In the data rows, the value 128 means zero.
Here is a table of points, one per row:
[164 126 103 175 104 127 129  99 123 141  93 108 107 153  93 149 141  86 103 120 108 193 186 128  92 138  84 158  68 191 138 248  85  72  67 104 202 234 149 111  94  97 134  97  66  92 141  90 106 161 162 125  88 185 122 130]
[ 83 182 182 156 117 147 171 157 153 132 107 151 139  99 187 156 116 169 125  36  15  85 135  87 121 109  55 141 142 110  90 172  97 149 124  87  77 241 109 134  94 110 207 156 102 160  23 164 208 128  97 149 159  65  95 139]
[133  52 118  88 203 150 196 173 159 146 113 151 101  80 107 151 166 191 120  89 111 143 117 175 143  80 110 209 121 144 116  88  20 134 120  89 156   0 114 181 112 121 120 153 105 164 103 142  69 151 161  99 151  92 173 127]
[151 126 126 120 138 138 205 148 133  89 173 163 202 175 126 193 149 112 102 105 166 139 126 123 138 114 149  54  97 112 226 167 136  93 162 164  98  65 165 101 108 170 149 119 198 102 160 101 183 196 162 113 164  29  92 150]
[137 194 136 179  73 122  76  56 143 135 158 169 115 129 174 113 145  86 154 104 158 128 156 151 154 102  86 173 175 107 107 116 101  90 166  41 109  24  57  34 167 166 176 119 114 121 143  90 133  56 144 114 139 155  96  94]
[190 166 128 158 156 157 114 117 135 148 128 121  37 169  95 196 183 110 151  48  96 136 172  87  89 143 151  71 132 144 109  87 119 164 106 160 107  69 143  72 183  45 132  92 165 144 146 167 177 149 195 185 111 151 169 128]
[111 139 103  85 131 100  94 139 165 161  80  87 147 210 183 168 122 155 144 153 249 220 157 109 121 162 182  99 140 169  74 181 115 156 130 123  99 126 134 187 213 139  85 172  69  86 110 106 134  71 127 143 148 134  58 220]
[170 196 170 125 136  71  55 157 109 128 150 148 163  90 145  73 137 177 148 156 153  73 184  72 153 168  82 106 132 122 119 135 129 152  98 103 160 140 198 156  73 157  96 109 154  95  84 174  94 177 195  53 152  58 163 198]
[117 161 137 135 106  22 126 127 153 161  81 136 115 158 154 154  71 163  76 185 222  87 133 224 129 149 212 131 151 219 113  91 141 129 168 135 135 169  83 190  75  83 223 107 113 108 203 155 114 123 166 179 138 126  94 108]
[177 126 159  90 135 189 142  94 171 127  53 169 157 124  41 149 161 124 111  84  35 119  48 103 154 143  87 152 202 166 100 120 115 131 199 134 172 112  75 210 144 176  66 108 171 160 163 158 134  96 119  87 190 135 133 107]
[128 163 125 153 113 141 116 147 155 126 133 136 104 181 136  78 124  59 159 134 110 151 151  56  76  65 136 139  88 144  49 157 121 186 153  59 111  45 159 137  99 154 118 171 152 153 233 121 111 218  63 139  88 171  66  94]
[131  71  80  97  63 140  91 108  76 182  57 135 111 118 163 162 145 138 107 155 216  56  95 130 176 168  80 176 143  62 118 127  83 150 117 150 108 202 134 129 138 132  96 158 144 165 124 161 230 202 103 103  61  61 148  61]
[131 160 157  59 127 168  62 180 122 135 121  73 118  83  65 136 143 163 122  50  74 129 154 153 126 198 180 113 145 102 205 105 102 185 126 125  93  78 126  72  76 199 102 169  65  53 160  95 110 161 108 160 169 163 106  86]
[156 159 145 174 113 104 156 132 153 173 144 127  67 197 132 116 131 220 121 155 127 165 114 197 122 122 158  99 185  94 139  98 155  81  69 152 130 144 100  71 103 154  61  79 155 252  94 113 133 142  17 102 166 105 104 131]
[ 83 167  67 116 151  72 102 157 113 151 130 161 166 126 106  85 121 128  82  36 115 142 132  30 128  85  86 184 129  52 102 117 159  84  93 161 118 135  91 117 125 100  91  23  68 105 161 193 112 134 106 224 126  80 121 134]
[146 163  92 126  97 203 130 146 189 142 157  99 233 121  25 120 101 114 143 121 192 123  92 154  50 190 144 137 117 118 132  97 138 110 154 154 196 129 131  91  97  70 136 158 128  88  73 167 107 147 107  99  61  78  93 161]
[ 66 113  91 112 139 137 122 137  98 165 146 169 107  91 136 114 101  72 120 167 171 237 194 173 116 136 181  49  52 132 162 156 113 198 148 124 144 159  61 173 130 122 171  59 111 138 161 170 225  65 140  51 111  85  95 127]
[123 171 176  97 240 199 147 166 166 131  31 115 175  80 138 140 116 193 202 148 193 139 134 115 131  75  58 132 145  70 132 103 132 116 122 167 123 214  95 121 117 170 155  96 138 102 139  93 130 153 130 100 125 179 209  85]
[159 121 201 168 150 110 158 115  38 156 138  34 168 111 106 167  91  81 148 157  71 128 164 179 137 100 135 144 125 127  86  75 141 114 175 154 152 106 144 105 144 206  65 134 104 142 108 114 163 176 146 143 157  25 126 132]
[128 158 117 127 198  52 150 141 158 161 226 124 161 132 101  78 245 189 115 243  78  78  55 114 157 128 169 193 115 133 151 118 119 110 140  99 116 208 130 140 173  98 132 230  87 160 142  93 255  85 139 114 130 144 168  93]
[ 96 160  75  65 109 161 209 113  63  37 114 108 139 131 194  27 222 117  74 136 172 128 178 143 147 146 184  91 181 249  67 135 208 140 107 147 184  79 123 128  90 155 154 103 133 168  66  95 187 140  90 160  81 164 186 115]
[199 164 116 119  97 167 139  66  76 124 182 198 130 163 123 194 112  70 144 126  97 172 148 111 116 105 225 130  84  88 138 135 136 130  87 103 115 151  52 213  96 171 130 184 142 123  99 103  37 126 139 184  82 148 209 133]
[ 79 184 111 154 148 120 126 211  54 114  87  70 166  72 109 187  68 107  72 136 133 138 107  62 158 116 153 173 195 119 140 173 171 128 104 141 126  96 143  87 149  70 145 153 105 133 120 183  74 134 135  33 166 118 178  64]
[187  47  78 144 176 160  79 205 173  79 134 173 144  85  58 186 153 182 167 185 126  67  67 205 197 101 210 141  85 213 106 134 187 110 131  87  91 152 135 100 126 183 106  84 162 115 107 167 139 101 150 179 125 146  69  98]
[ 13 153 150  67  92 167 118 105 153 132 122 115  67 170 202 130 159 142 154 237 105  70  95 109  91 153 102 117  93 191 127 121 104  42 119 138 106 134 105 100 125 104 120 105 118 130 174 139  20  56 147 128 101  53  99 118]
[102  99 135 154  86  99 111 104 183  30 122  93 110  79 110 161 114 177 128 195 131  76  52 108 138 108  91 154 156 139 158 144 120 164  56  92 153 137  32 161 196 109  88 116 127  67  99 130 235 245 120 115 106  87 162 158]
[151 104 114 153 156 189  59  73  64 114 152 104 170 155 164  95  62 156  72 120 150 185  96 124 133 154 127 107  73 179 103  78  94  69 113 155  54  72 145 135  60  91 104 134 222 135 111  70 209 123 124  89 188 116 137 133]
[110 143  88 140  71 105 196 153 134 158 124 115 113 109 221 110  73 140  72 141 183  56  54 128 127 116 134  44  71 156  99 127  64 159 154 121 183 151 102  65 126 151  65 120 109  99 154 141  89  47 143 141 148 221 136 158]
[146  84 115 103 161  97 104 101 103 145 131 183 135 171 146 188 114 173 201 135   1  15  16 183 157 123  95 184 141  96  77 158 147 155  88 154 145  60 163 114 103 102 177 117 115  59 162  84 203  91  21  83 104 147 179 195]
[101 103 207 182 134 214 139 148 152 141 191 171 119  97  40 148  87 111 123 102 200  89 128 153 156  82 119 142 197 132 149 141 145 179 100 149 127  81 233 174  98 101  72 143  95 148 145  49 132  98 149 144 155  94 144 100]
[ 96 116 140 153 182 124  89 142  58 141 106 115 142  33  76 180 199 116 158 111 183  93 132 137 106 131 112  93 130 139 180 172 134 121 239 119 123 109  95 134 110  59 127 132 142 154  83 138  25 138  55 167  86 191 117 186]
[106 145 178 161  89  78 144 156 134  72  86 157 100 133 185  89 111  93 192 138  75 210 130 142 187 171 117 149 154  90 137 123 115  76 141 156 110  52 142 140  88 118  87 195 160 128 142 147 136  68 167 189  33 200  70 103]
[ 77 144 168 109 117 126 172  22  85 126 179  90 155 166 151 122 107 221  95 126  89 111  73 180 186 115 146 174 122 123 145  88 137 181 108 102 123 145 173 142 188 149 150 104 158 155 167 163  74 118 161 129  84 238   1 136]
[139 109 148  98  83  75 125  63 223 207 133  20  81 118 149  84 120 142 154  88 128 117  97 120 190  68 118 154  94 161 160 159 159 138  98 172 127 103 161 140 126 168 168 121 217 132  79 152 144  52  77 152 130 119 133  87]
[ 32  78  79 156 151 111 143 104 110 143 170 107 118 156 123 142 100  81 209  34 135  85 214 109 111 161 134  76 169 112  94 110 148  30 111 102 169 215 121 162 150 129 102 168 148 101 133 172 129 164 160  91 185 167 147 124]
[134 111  96 240 125 153 128  93 157 129 133 100 135 201 156  73 168 128 134 116  95 178 112 148 225 119 138  62 108  95 133 101 148 182 177 139  93 139 153 140 134 109 129 108  98  81 110  75  29 163 134  68 138  66 170 100]
[138  95 153 114  94  79 162  91 125  60 108 139 134 154 134  98 125  88 178 113 102  72 200  67 137  99 159 187  99  91 151  82  81 184 129 196  84 136 131 103 111  83 102  90 131 163  51  72 109 133 141  96 216 140  84 111]
[147 108  92  80  99 131  95 239  59  88 134  94 125 155  91 121 123 173 166 110  99 105 125 111  47 124   4  95 119  37 159 157 160 121 152 145 190  92  98 185 142 128 168 112  80 158 129 121 106  82 188 160 125 161  84  92]
[216  69 103 115 163  80  93  98 208  59 178 129 195  30 154 135 174  89  43 148  71 171 237 121  37 124  62 106 166  96 121  90 166 161 114 142 118 196 142 116 121  84 115 197 121 167 230 141  85  52 109 143 105 149 120 125]
[174  37 229 162 139 121 126 177 126 159 106 160 163 113  76 117 194  33  68 147 140 155 144 130 101 191 149  63  72 125  91 123 132 117  32 144 103  64 126 134 191 190 200 118 124 115 126 150  78 108  98 128 138 181 114 113]
[132 125 104  76 106 148 146  39 127 150 141 161  76  78 158  50  92  89 144 151 146 161 110 134  37 101 125 110 135 100 133 209 188  95 153 162  88 133 158 116 132  88 126 163  42 119 103 196 116 195 171 130 177 141 163 154]
[135 121 142  67 138  86 118 111 131  73 174 199  71 123 115 160  94  73 120 133 153 242 106 151 149 200 143 115  84 118  94 102 135 148 161  95 184 178 194  87 190 124 160 111 199 134 111  59  75 159 101 194 157  99 167  85]
[130 106 117 137 168 150 136 142 131 149  78 155  48 154 189  79  42  98  65 132 102 121 181  61  88 119 122 122 123 125 239  83 163  85 183  59 176 137 139 128 175 126 146 150 111  91  97 106 145 121 102 140  36 158 119 173]
[107 113  82 141  61 142 130 177  88 110 126 101 104 159  96  57 113 104 146 126 156 143 129 134  97 132 138 184 178 139 165 127  66 114 137 128  54 232 170  97 137 168 175  95 162 168 164 111 108 128 163 106 132 105 214 255]
There is one direction along which these points spread out most. Take the direction at right angles to it along which they spread out most. Then take the direction at right angles to both along which they spread out most. Go by this last direction. How far along it is each point below, from 0 to 99? The average is 50, and the first point in the table lies past the average. One standard deviation of the points above along it is 16.
[151 104 114 153 156 189  59  73  64 114 152 104 170 155 164  95  62 156  72 120 150 185  96 124 133 154 127 107  73 179 103  78  94  69 113 155  54  72 145 135  60  91 104 134 222 135 111  70 209 123 124  89 188 116 137 133] 38
[111 139 103  85 131 100  94 139 165 161  80  87 147 210 183 168 122 155 144 153 249 220 157 109 121 162 182  99 140 169  74 181 115 156 130 123  99 126 134 187 213 139  85 172  69  86 110 106 134  71 127 143 148 134  58 220] 56
[ 32  78  79 156 151 111 143 104 110 143 170 107 118 156 123 142 100  81 209  34 135  85 214 109 111 161 134  76 169 112  94 110 148  30 111 102 169 215 121 162 150 129 102 168 148 101 133 172 129 164 160  91 185 167 147 124] 73
[139 109 148  98  83  75 125  63 223 207 133  20  81 118 149  84 120 142 154  88 128 117  97 120 190  68 118 154  94 161 160 159 159 138  98 172 127 103 161 140 126 168 168 121 217 132  79 152 144  52  77 152 130 119 133  87] 41
[130 106 117 137 168 150 136 142 131 149  78 155  48 154 189  79  42  98  65 132 102 121 181  61  88 119 122 122 123 125 239  83 163  85 183  59 176 137 139 128 175 126 146 150 111  91  97 106 145 121 102 140  36 158 119 173] 65
[123 171 176  97 240 199 147 166 166 131  31 115 175  80 138 140 116 193 202 148 193 139 134 115 131  75  58 132 145  70 132 103 132 116 122 167 123 214  95 121 117 170 155  96 138 102 139  93 130 153 130 100 125 179 209  85] 67
[177 126 159  90 135 189 142  94 171 127  53 169 157 124  41 149 161 124 111  84  35 119  48 103 154 143  87 152 202 166 100 120 115 131 199 134 172 112  75 210 144 176  66 108 171 160 163 158 134  96 119  87 190 135 133 107] 32
[170 196 170 125 136  71  55 157 109 128 150 148 163  90 145  73 137 177 148 156 153  73 184  72 153 168  82 106 132 122 119 135 129 152  98 103 160 140 198 156  73 157  96 109 154  95  84 174  94 177 195  53 152  58 163 198] 69
[102  99 135 154  86  99 111 104 183  30 122  93 110  79 110 161 114 177 128 195 131  76  52 108 138 108  91 154 156 139 158 144 120 164  56  92 153 137  32 161 196 109  88 116 127  67  99 130 235 245 120 115 106  87 162 158] 71
[146  84 115 103 161  97 104 101 103 145 131 183 135 171 146 188 114 173 201 135   1  15  16 183 157 123  95 184 141  96  77 158 147 155  88 154 145  60 163 114 103 102 177 117 115  59 162  84 203  91  21  83 104 147 179 195] 39
[ 96 160  75  65 109 161 209 113  63  37 114 108 139 131 194  27 222 117  74 136 172 128 178 143 147 146 184  91 181 249  67 135 208 140 107 147 184  79 123 128  90 155 154 103 133 168  66  95 187 140  90 160  81 164 186 115] 48
[131 160 157  59 127 168  62 180 122 135 121  73 118  83  65 136 143 163 122  50  74 129 154 153 126 198 180 113 145 102 205 105 102 185 126 125  93  78 126  72  76 199 102 169  65  53 160  95 110 161 108 160 169 163 106  86] 30
[174  37 229 162 139 121 126 177 126 159 106 160 163 113  76 117 194  33  68 147 140 155 144 130 101 191 149  63  72 125  91 123 132 117  32 144 103  64 126 134 191 190 200 118 124 115 126 150  78 108  98 128 138 181 114 113] 21
